In the data rows, zero lies at 4.5, halfway between 4 and 5.
Here are some points, each followed by its number:
[4 4 5 6 5 3 3 4 8 2 3 6 5 5] 0
[4 4 4 6 5 4 4 4 5 3 4 5 5 4] 1
[4 0 2 5 8 7 7 4 1 7 8 2 6 2] 2
[4 7 7 7 3 1 1 2 9 0 0 8 5 6] 3
[5 8 6 4 3 3 3 4 6 3 2 6 4 6] 4
[5 6 5 5 4 4 4 4 6 3 3 5 5 5] 5
[5 3 3 4 5 6 6 5 1 6 6 3 4 4] 6
[6 9 7 4 1 3 4 5 5 4 3 5 3 7] 7
[1 0 1 9 9 5 3 0 9 0 3 6 9 0] 8
[7 9 8 1 0 3 5 7 1 7 3 5 0 9] 9
[3 0 2 5 8 8 7 5 1 8 8 2 6 2] 10
[3 0 3 7 8 4 3 2 9 2 3 5 7 3] 11
[4 0 2 4 7 7 6 5 2 7 7 2 5 3] 12
[6 9 5 2 1 5 6 7 0 9 6 3 1 5] 13
[4 2 4 6 6 4 4 3 8 2 4 6 6 3] 14
[5 3 3 5 6 6 5 5 3 6 6 4 5 3] 15
[6 8 5 3 3 5 5 6 3 5 4 4 3 6] 16
[4 4 5 5 5 4 3 4 6 2 3 6 5 5] 17
[6 8 5 3 3 4 6 6 2 6 6 3 3 5] 18
[3 0 5 8 7 3 1 1 9 0 1 8 8 3] 19
Which two points above are nearest to each new point, looking only along the 2 directions in which the numbered points spread most? Their numbers follow each, nearest first.
[4 3 4 5 6 4 4 4 5 3 5 5 5 4] : 1 17
[4 2 4 5 6 5 5 4 4 5 5 4 5 4] : 15 1
[5 1 2 4 6 6 7 5 2 7 8 3 5 3] : 12 2
[6 9 6 2 1 5 6 7 0 8 6 3 2 6] : 13 18
[6 8 7 4 2 3 3 4 7 2 2 6 4 6] : 4 7
[5 7 5 3 3 5 5 6 1 7 6 4 3 5] : 18 16
[5 7 6 6 4 2 1 3 9 1 0 7 5 5] : 3 0
[6 9 6 1 0 5 6 7 0 8 5 3 1 7] : 13 9
[5 3 5 5 5 5 4 4 5 3 5 5 5 4] : 1 17
[4 1 3 5 7 5 5 4 4 5 6 4 6 3] : 15 12
[2 0 2 9 9 4 2 0 9 0 3 7 9 1] : 8 11
[4 2 4 5 6 5 5 5 4 5 6 4 5 4] : 15 6
[5 7 6 5 3 3 4 5 7 2 2 6 4 6] : 4 5
[4 0 2 6 8 6 5 3 5 4 6 4 6 3] : 15 12
[4 3 4 5 5 4 5 4 5 4 5 4 5 4] : 1 15
